rotation steps, each row followed by its count of steps:
The counts run from 0 to 828.
[ 23.5  11.0 -12.3   2.5 -16.0 -29.8  -0.8  -3.8 -11.8 -16.0 -12.9   3.1
  25.4 -11.9  -6.4  -3.8  -1.4   0.9  -2.4   0.4  21.8 -15.8  -4.6 -10.0
 -13.5  -2.6   6.0  18.5  -0.4  18.2 -10.2 -14.8 -14.9] -> 778
[-12.1   9.0   0.4  10.3  -8.4  -2.3 -17.3 -16.4  -8.8 -21.2  10.0   3.9
   2.2  10.7   8.9  15.7   9.9 -20.5  18.3   6.3 -11.8   0.2  -2.5 -12.0
 -15.8  -2.4  -5.5  21.5 -19.2  25.1 -18.2   1.4  -8.3] -> 547
[ 11.8   6.4   9.0  -1.9  -4.3 -26.7  15.8  -6.2 -16.2  10.9   3.5  -4.6
 -18.6  -7.4 -11.2   6.9  -2.6  13.5 -16.3  -7.9  17.1   2.9  16.7   9.4
 -18.6 -19.1  -2.3 -13.4  13.4   4.9  -6.7  25.7  -8.0] -> 261
[  0.8  -6.3  10.5   3.2  -0.6  13.2   4.8   1.3  -6.3   5.9 -28.8  -6.5
  18.8   4.9 -22.7  -2.3   1.1  -0.6 -28.3  -7.8  -0.4  -4.9   2.0   7.6
   2.5  22.7  -4.6  11.9 -15.3  10.4  29.4   9.4  12.5] -> 817
[ 17.6   6.7   4.5  15.0  -9.4  -3.8   5.9  -4.7   1.9   2.1 -17.5   9.9
   8.1   3.1 -22.6  23.3  -1.1   2.5 -21.6 -21.9   2.2 -10.3  -7.0 -14.6
   9.7   9.6  -8.1  13.5  -3.6   8.8  35.2  -4.2  -7.0] -> 196
[-11.8  -4.7 -13.6  -2.2   9.5  10.8  -5.7  -1.0 -27.5  19.6 -16.9 -22.5
  25.2  15.4  17.4  -6.5   2.2  -9.8   1.1   9.3 -10.8  -4.7  -6.7  16.4
   7.4  19.9  -2.2  -8.7  -5.8  -5.5  -5.4   7.4  15.5] -> 78
[ 12.9 -11.9 -27.3 -17.5  -6.9 -26.9   7.6   4.7 -13.3   4.4 -24.7 -17.4
   4.0  -9.2  11.1  13.4  13.8  -2.9 -20.4   9.4  20.8   2.1 -12.3   7.1
   0.2 -15.3   3.1  -0.4   7.2   2.5  14.5 -11.0   9.2] -> 475
[-35.7   3.5  14.9  -1.9  19.0  -2.9   4.3  -4.3   8.7  -4.1   8.0   0.8
 -31.4  14.8  12.2   3.6   9.6  -7.8  -8.4  17.7  -4.5   9.0  -4.2  20.6
 -15.4   6.3 -10.2 -11.2  -4.2   6.9   3.1   1.2   5.9] -> 230
[-29.1   2.8   2.6   8.1   9.8  21.8 -12.9   0.3 -18.5  22.0  -1.6 -13.2
   4.2  -0.3   4.0  22.3  17.7 -23.3   1.9   3.9 -14.9  -0.1  -2.7  12.1
  10.8  18.7  -2.8   0.2 -11.3   1.2  13.0  -6.4  19.7] -> 153
[-20.4  16.3  11.2 -20.9 -28.4 -13.9 -10.3   6.7   2.8   7.5  14.5   2.0
 -36.6  -0.8   9.8   2.6  -1.8  -7.2  15.8  -5.1   0.6  -8.1  -0.4  -6.3
 -14.0   3.2 -11.3 -17.1 -16.0  10.6   1.2  -9.3   7.3] -> 316
[-22.4 -10.4   9.6 -14.2  -3.6 -23.7 -14.4  -7.1   1.7   0.3  10.6 -11.0
 -12.6   2.7  22.3   5.5  15.2   0.7  16.0  15.8   4.0   4.0 -14.3  13.8
  -1.9 -12.2 -25.9 -20.1   7.3   5.1  -2.6  17.9   6.0] -> 88
[ 10.0  -1.8   7.4   8.4  13.9   4.0   4.6  -6.4   4.3   9.0 -28.4   0.5
  20.1   1.7 -15.8   0.2  14.5   5.8 -27.1 -12.0   7.3 -16.1  -3.7  10.8
  -4.4  12.7 -15.4   8.6 -16.4  15.5  30.1  -5.7   3.3] -> 816
[ -2.1 -28.0  -2.1 -12.2 -13.8  17.0  -8.0  -6.5  -0.2  12.1 -18.0  -7.7
  11.6  -6.7  -0.8  -9.1   8.7  -0.6  14.9   6.1 -12.5   9.1 -26.8   3.2
  24.3   4.4  -7.3  -7.2  -6.2 -25.6   4.0  -8.6  14.0] -> 519
[ -6.0  18.0  12.1   8.7 -20.9   7.9 -14.8 -10.2 -13.8  -8.5  14.8   5.3
 -12.0  11.6   0.2  12.4  -3.0 -21.7  18.0   6.6  -9.8  -8.3   2.3 -14.0
 -22.8   9.0  -2.7  17.4 -15.7  18.8 -19.2   8.6   8.5] -> 546
[ 29.6  -2.5  13.2 -18.2 -19.2 -26.1  -4.3  12.3   4.8   3.2  -6.7  -0.4
  16.1 -10.1   2.5 -14.9  -7.0  14.6 -19.3   2.9 -16.0 -18.7  -2.1   4.8
  16.7   4.4   7.4 -25.1   6.5   7.3   9.4  -3.1  -2.9] -> 655
[-16.3  11.5  -8.7 -22.5  13.6   6.8   1.6   2.9  -6.0  -2.9  -9.8  -9.3
  25.2  14.0  12.7 -17.9  -3.1   2.0  -0.2   3.3 -21.6  -5.3  -1.9  15.3
   3.9   7.7   7.1 -31.1  14.4   0.7  -1.1 -13.6 -16.1] -> 220
[  6.6 -11.0  12.8  12.4  24.3  15.3  14.0 -10.6  14.8   9.7  10.0   4.7
   4.7  -1.7  -7.8   0.3   9.5  -5.2  -3.8  -3.7   7.5 -22.6   5.0   2.6
   6.3  19.8  13.0 -12.9 -31.0  19.4 -11.3 -22.2   6.1] -> 64
[ -2.1  -1.3  -4.6  12.6   4.9   1.6 -14.9 -12.9 -12.4 -15.1   4.0  -1.5
  22.5  -9.0  10.0  22.9   2.6 -18.3  20.1   3.4 -14.7  -4.3 -15.4 -13.9
  -3.3 -13.4   8.0  20.7 -11.9  14.3 -16.3 -16.6 -14.3] -> 331
[ -5.8   8.1   3.4  -1.4 -28.2  15.5  20.8  -8.0   4.2   0.2  -4.4  14.0
 -12.8   3.6 -27.3  15.9  -7.8   6.5  -7.5 -27.7 -10.9   6.7   2.5  -7.0
  11.5  -8.0   0.9  -8.9   9.0  -1.3  16.0   8.4 -18.1] -> 272
[-29.5   2.7  -9.4  11.1  12.3 -13.5   5.2  -8.0  -8.9 -10.5  -4.7   0.5
 -16.9  15.4   1.5  10.6   6.9  -8.4  13.4  -5.0  14.3  25.7  21.5 -20.6
 -18.5  -8.0  -8.8  12.2  10.6   1.0  10.8  -7.7  -2.7] -> 323
[  1.3  13.4   0.5   0.7   5.0  -3.7  -2.1  -6.1  -8.4  22.0 -22.1   2.1
  16.2   2.3  -1.6  -2.6  26.3   2.7 -17.2  -4.0   4.9 -21.1 -11.5  24.7
  -4.9  10.8 -11.0   6.5 -21.5  14.1  22.7  -4.8   6.7] -> 599
[-25.9  13.2   4.2  16.5  13.8  -9.5  -2.8   7.8 -15.8   2.8  -3.6  -7.1
 -18.2   8.2   5.6  -4.1  23.3  -9.9  -5.6  18.1 -13.9   2.8  10.8  26.1
 -17.4  14.0  17.3   8.5  -7.9  13.6  -2.9  -5.7  12.6] -> 155
[-15.7  10.6  -8.9  -9.6   3.3  16.2  -2.2  10.6 -12.4  -4.8  -7.9  15.3
   3.0  25.5   8.2  11.5  -4.1 -23.2  -0.7  10.2   8.8  15.5   6.1  -8.0
  -4.0  -0.9 -15.5   7.9  24.2 -10.6  28.3   7.1  14.6] -> 538
[  8.0 -12.3 -34.2 -11.7   1.5 -21.8   2.5  -2.0 -12.5  -4.2 -23.1 -11.3
  12.6   1.4  17.9   8.4  19.9  -6.8  -9.8   8.1  13.4   9.6 -11.8   0.4
  -2.0 -28.0  -1.9   5.7  -2.0  10.3   3.4  -7.7  -6.2] -> 474
[  3.3 -18.8  17.5   8.3  -8.1 -33.3  -7.6   6.2  -3.8  19.1 -22.2   7.6
 -11.3 -12.8   4.9 -20.2  -0.3  17.3  -4.2  -8.3 -21.4  17.9   0.3  -6.2
   3.1 -11.2   2.3   5.5 -12.9  -7.6   9.2  10.6  -4.6] -> 428
[ -1.0 -24.6  18.1  33.9  14.9  -9.4   1.2  -4.0  -9.7  -0.8  -0.9   2.1
  -1.0   5.1 -10.7   4.7   0.6  -4.1  -0.2  -3.3 -22.4  15.8  23.2 -13.4
  11.1 -11.1   5.5   9.1  -0.9   4.9   3.6  27.0   2.1] -> 199
[  3.7  -5.3 -20.1  -7.1  15.2  10.6  14.8 -11.6 -22.3 -14.9   0.1 -17.0
  27.0  -5.9   0.9   6.4   2.4 -10.3  -8.0  17.5  28.6   0.6  -5.2  14.8
  -5.1 -11.3   4.1   1.2  21.8  -1.9 -16.2   8.6   0.5] -> 170
[  8.7   0.8  10.7 -31.1  -0.5   4.9 -10.3   6.8 -12.1  17.3 -11.0  21.4
  -2.5   0.6   9.9  -5.0   2.9   0.6 -10.0   3.5 -24.0  26.0  13.1  -0.9
   3.4 -14.0  -3.7 -11.6  13.8 -14.2  28.0   7.2   2.0] -> 135
[  5.8  -6.8  -8.9   3.3 -22.2  -8.2  -5.2 -15.1 -21.8  -3.9  -8.7  11.7
   3.1   7.5   7.4  -2.4  -6.8  -5.2  21.4   3.0  -5.5   5.1 -19.5  -9.2
  -7.9 -17.5  -2.2  18.5  -5.4  -0.1 -32.9  23.7 -12.9] -> 255
[  0.3  -5.4 -12.2  13.7   2.5 -20.3  -7.2  -4.8 -16.0  -4.0 -17.5 -30.1
 -12.3   3.3  -0.5  -1.2   2.9  -2.9   0.0   5.2   9.5  19.2  23.1 -17.1
 -27.5   3.8  -4.8  15.0  -3.3  -5.4   0.4  -0.3  14.3] -> 248
[-23.5  -6.3  -9.0 -22.7  13.6 -22.2   5.5   6.9  -8.9   0.2   4.9  -8.2
   0.7 -12.7  14.9  -3.6   9.2  -1.9   0.1   0.1  33.2  11.4  13.9   5.7
  -9.0 -26.1  -1.0 -20.3  10.0   5.9   3.1  -8.5  -6.9] -> 616
[ -0.3 -15.4   7.1  25.2  11.7  -3.8  -1.4  -5.8 -20.5  10.6   1.3 -21.9
  26.2 -15.9  -7.6  23.5 -17.7  -6.3  10.3 -12.8  13.0 -15.0  -5.0  -8.4
   1.3  -4.7 -11.9   8.6   2.9   1.2   3.7  14.0   4.9] -> 555
[ 25.5   5.6  -9.2  13.8 -17.9   1.4  10.2  -9.9 -10.5   8.4 -14.1   7.7
 -10.6  -5.3  -8.7   3.2   1.2   1.4 -13.6 -10.9  -3.3   2.1   7.5 -15.2
  -0.8  24.6  23.0  15.8 -25.2   2.9 -18.1 -19.2   1.1] -> 421
[  9.0  -1.0   6.6 -20.7 -35.2   6.0   5.2   3.3   1.3 -11.2   6.5  15.0
  -9.0  -2.5   4.6  15.7 -30.3 -14.9  -0.5  15.5   5.6 -11.5 -36.3   0.0
   2.5   5.1  -5.2   0.8  10.5  -4.9  -6.8  11.6   1.4] -> 178
[ 28.5 -14.0   8.2 -19.0   5.1   0.5  -6.2  -9.3   4.0  -3.2  -0.1  -2.6
  21.0  -5.6   4.5   8.5   4.4   2.4 -18.0   7.4 -21.8   7.1  -4.2   7.6
   4.0 -29.3  -9.4 -19.2  17.9  -5.4  11.8  18.0 -17.2] -> 350
[ 11.5  -2.3 -15.1  11.0   1.7   3.6  -0.5  -8.0 -21.9  -7.1 -13.3  -9.1
  13.2   4.6  -3.4  21.1   9.1 -22.8 -12.1  22.2  17.0  14.2  -0.6  -3.4
  -9.3   8.2  -2.6  30.4  11.7  -3.6  10.2   2.6  20.4] -> 246
[ 17.6 -16.5   8.4 -24.0 -19.0   6.2 -11.6  -7.9  -1.3  -7.5 -13.8  -7.4
  36.4 -11.1  -5.4 -21.6   2.4  -1.0   8.0   4.2  17.0  -2.7 -11.8  -5.5
   9.0   4.1 -20.2  -8.1  -7.1  -3.0   6.8  -1.4  16.6] -> 301
[-16.4 -10.9   1.2  -4.4   3.9 -20.8   1.5  -7.9   5.1  10.8  -5.7  -5.0
 -19.5  20.9  19.6 -11.5  17.7   8.0  11.5  17.3  -0.9  -0.9 -18.9  21.2
  -3.5  -7.1 -26.1 -21.7  -1.8  -4.4  -6.6  17.5   8.7] -> 305
[  3.3 -22.3  15.9  -1.8   9.1  -9.4  10.0   1.3  -3.9  15.3  -9.7   9.0
  16.0 -28.8  -3.2 -19.3  -1.4  17.8  -7.2   2.2  23.1  -4.0 -17.1  20.0
  25.5   7.8  -2.9 -13.9   8.0  -9.5   8.2  -6.0   6.7] -> 214
[-11.5   4.5  -9.8   5.7  -2.5 -14.3 -18.5  -7.3  -4.3 -28.1  -5.7  -0.3
  13.0   9.3  17.9  21.4  13.6 -22.6  15.7   5.4  -5.9   2.2  -9.8 -11.3
  -3.6  -6.1  -0.4  16.8 -11.5  27.6  -4.9 -11.3 -14.8] -> 548
[ -1.3   1.5  -6.4  16.5  20.5 -22.0  13.7  14.6   0.5  -1.3  -7.8 -27.7
  -2.5  -6.9 -12.0  23.5 -20.3  -2.8 -13.5  -6.1   2.9 -15.1   4.1  -8.8
  -4.9   8.1   9.1   1.9  10.2   3.3  22.5 -24.3  -1.6] -> 109
